-1.55 +1.04 -1.43 +0.32 +1.32 +0.40 -1.75 -1.28 +1.11 -0.80 +1.67 -0.04 -0.84 -0.01 -1.53 +0.90
+1.69 +0.97 -0.06 +1.89 +1.03 -1.26 -0.90 -2.25 -0.63 +0.32 +0.40 +0.57 +0.71 -1.33 -0.44 -1.18
-1.30 +1.88 +1.41 +7.06 +2.67 +1.02 +6.18 +2.00 +5.93 +0.82 +3.13 +0.28 -0.47 +3.22 -4.62 +1.78
+0.47 -0.03 -0.42 +0.52 +0.13 +0.22 +0.18 -0.58 -1.40 +0.57 -0.85 -0.34 +1.01 -0.43 +0.92 +0.85
:
+1.69 +0.97 -0.06 +1.89 +1.03 -1.26 -0.90 -2.25 -0.63 +0.32 +0.40 +0.57 +0.71 -1.33 -0.44 -1.18
+0.47 -0.03 -0.42 +0.52 +0.13 +0.22 +0.18 -0.58 -1.40 +0.57 -0.85 -0.34 +1.01 -0.43 +0.92 +0.85
-1.30 +1.88 +1.41 +7.06 +2.67 +1.02 +6.18 +2.00 +5.93 +0.82 +3.13 +0.28 -0.47 +3.22 -4.62 +1.78
-1.55 +1.04 -1.43 +0.32 +1.32 +0.40 -1.75 -1.28 +1.11 -0.80 +1.67 -0.04 -0.84 -0.01 -1.53 +0.90

-5.64 +4.18 -1.85 +0.99 +1.23 -0.86 +2.21 +0.76 +0.56 +2.35 +1.21 +4.31 -1.65
+6.63 -0.14 -0.28 -3.64 -3.17 -0.29 -2.29 +2.52 -3.14 -3.11 -1.91 +2.46 +3.98
-0.45 -2.21 -1.84 -1.54 -4.75 -0.20 -2.26 +4.01 +1.81 +5.37 +3.06 +1.04 -7.26
:
+6.63 -0.14 -0.28 -3.64 -3.17 -0.29 -2.29 +2.52 -3.14 -3.11 -1.91 +2.46 +3.98
-0.45 -2.21 -1.84 -1.54 -4.75 -0.20 -2.26 +4.01 +1.81 +5.37 +3.06 +1.04 -7.26
-5.64 +4.18 -1.85 +0.99 +1.23 -0.86 +2.21 +0.76 +0.56 +2.35 +1.21 +4.31 -1.65

-0.47 -4.80 +0.11 -0.05 +4.18 +6.91 +1.33 -1.07 +1.13 +5.38 +7.33
+1.01 +4.65 +0.05 +0.49 -2.79 +3.13 -1.53 +0.58 -1.24 -5.90 +6.26
+0.52 +0.10 +0.20 +0.45 +0.03 -2.28 -0.42 -0.66 -0.27 -3.78 -2.79
:
+1.01 +4.65 +0.05 +0.49 -2.79 +3.13 -1.53 +0.58 -1.24 -5.90 +6.26
+0.52 +0.10 +0.20 +0.45 +0.03 -2.28 -0.42 -0.66 -0.27 -3.78 -2.79
-0.47 -4.80 +0.11 -0.05 +4.18 +6.91 +1.33 -1.07 +1.13 +5.38 +7.33

-1.42 +1.36 -0.66 +0.34 -2.23 +2.55 -0.93 -0.94
+4.79 +0.10 +0.05 -0.60 -3.07 +0.76 -1.14 -0.47
-2.55 +1.27 +6.14 +2.65 +1.13 +1.30 -1.48 +5.02
-3.38 -2.31 -5.95 -4.32 +0.47 -2.60 +1.87 +0.11
+0.63 +3.53 +2.27 +2.63 -0.56 -1.99 -1.33 -6.01
+6.04 +6.71 +2.02 +3.55 +2.94 -3.19 -4.36 -5.67
+0.97 +2.08 -1.36 -2.85 -1.16 -4.09 -4.12 -4.46
+1.35 +1.18 -5.53 -5.00 -4.30 +0.58 -1.52 -0.09
:
+6.04 +6.71 +2.02 +3.55 +2.94 -3.19 -4.36 -5.67
+4.79 +0.10 +0.05 -0.60 -3.07 +0.76 -1.14 -0.47
+1.35 +1.18 -5.53 -5.00 -4.30 +0.58 -1.52 -0.09
+0.97 +2.08 -1.36 -2.85 -1.16 -4.09 -4.12 -4.46
+0.63 +3.53 +2.27 +2.63 -0.56 -1.99 -1.33 -6.01
-1.42 +1.36 -0.66 +0.34 -2.23 +2.55 -0.93 -0.94
-2.55 +1.27 +6.14 +2.65 +1.13 +1.30 -1.48 +5.02
-3.38 -2.31 -5.95 -4.32 +0.47 -2.60 +1.87 +0.11

-2.41 -1.59 -0.17 -0.79 +2.43 -3.33 -0.37 -1.22 +2.00
+6.35 +3.67 +1.68 +1.85 -4.85 +6.06 +1.27 +2.68 -5.14
-1.46 -0.26 -0.33 -0.69 +1.19 -1.13 -0.80 +0.32 +0.92
-2.06 -1.09 +0.96 -1.73 +3.73 -5.30 -1.13 -0.89 +1.15
+1.13 -0.13 -0.12 +0.37 -1.38 +1.76 +0.77 -0.17 -0.97
-2.31 -1.19 -0.95 -0.58 +1.24 -0.98 -0.49 -0.28 +1.83
+5.03 +4.46 +0.45 +1.56 -4.91 +6.82 -0.19 +3.17 -4.16
+0.32 +1.49 -0.35 +1.68 -0.85 -0.83 +0.47 -0.86 +0.47
:
+6.35 +3.67 +1.68 +1.85 -4.85 +6.06 +1.27 +2.68 -5.14
+5.03 +4.46 +0.45 +1.56 -4.91 +6.82 -0.19 +3.17 -4.16
+1.13 -0.13 -0.12 +0.37 -1.38 +1.76 +0.77 -0.17 -0.97
+0.32 +1.49 -0.35 +1.68 -0.85 -0.83 +0.47 -0.86 +0.47
-1.46 -0.26 -0.33 -0.69 +1.19 -1.13 -0.80 +0.32 +0.92
-2.06 -1.09 +0.96 -1.73 +3.73 -5.30 -1.13 -0.89 +1.15
-2.31 -1.19 -0.95 -0.58 +1.24 -0.98 -0.49 -0.28 +1.83
-2.41 -1.59 -0.17 -0.79 +2.43 -3.33 -0.37 -1.22 +2.00

-2.76 +0.25 -5.44 +5.94 -6.36 -3.02 +2.29
+1.32 -2.47 -2.53 +4.53 -2.89 +0.17 +4.88
+7.44 -1.63 +1.96 -1.39 +1.83 +3.10 +1.61
+7.23 -0.57 -0.98 +0.86 +2.32 +0.18 -0.31
+3.24 +0.43 -1.22 -0.42 -0.10 +3.57 -0.27
+2.89 +2.73 +0.25 +0.17 +1.22 +1.92 -0.58
+2.36 -1.63 +2.72 -1.19 -3.42 +3.73 +1.15
:
+7.44 -1.63 +1.96 -1.39 +1.83 +3.10 +1.61
+7.23 -0.57 -0.98 +0.86 +2.32 +0.18 -0.31
+3.24 +0.43 -1.22 -0.42 -0.10 +3.57 -0.27
+2.89 +2.73 +0.25 +0.17 +1.22 +1.92 -0.58
+2.36 -1.63 +2.72 -1.19 -3.42 +3.73 +1.15
+1.32 -2.47 -2.53 +4.53 -2.89 +0.17 +4.88
-2.76 +0.25 -5.44 +5.94 -6.36 -3.02 +2.29

+6.78 -1.52 -2.44 -3.47 +1.53 -4.65 +5.91
-1.31 -0.30 -0.20 +1.02 +0.22 +1.70 -1.20
+0.28 -0.64 -0.05 +1.35 -0.71 +2.10 -1.33
:
+6.78 -1.52 -2.44 -3.47 +1.53 -4.65 +5.91
+0.28 -0.64 -0.05 +1.35 -0.71 +2.10 -1.33
-1.31 -0.30 -0.20 +1.02 +0.22 +1.70 -1.20
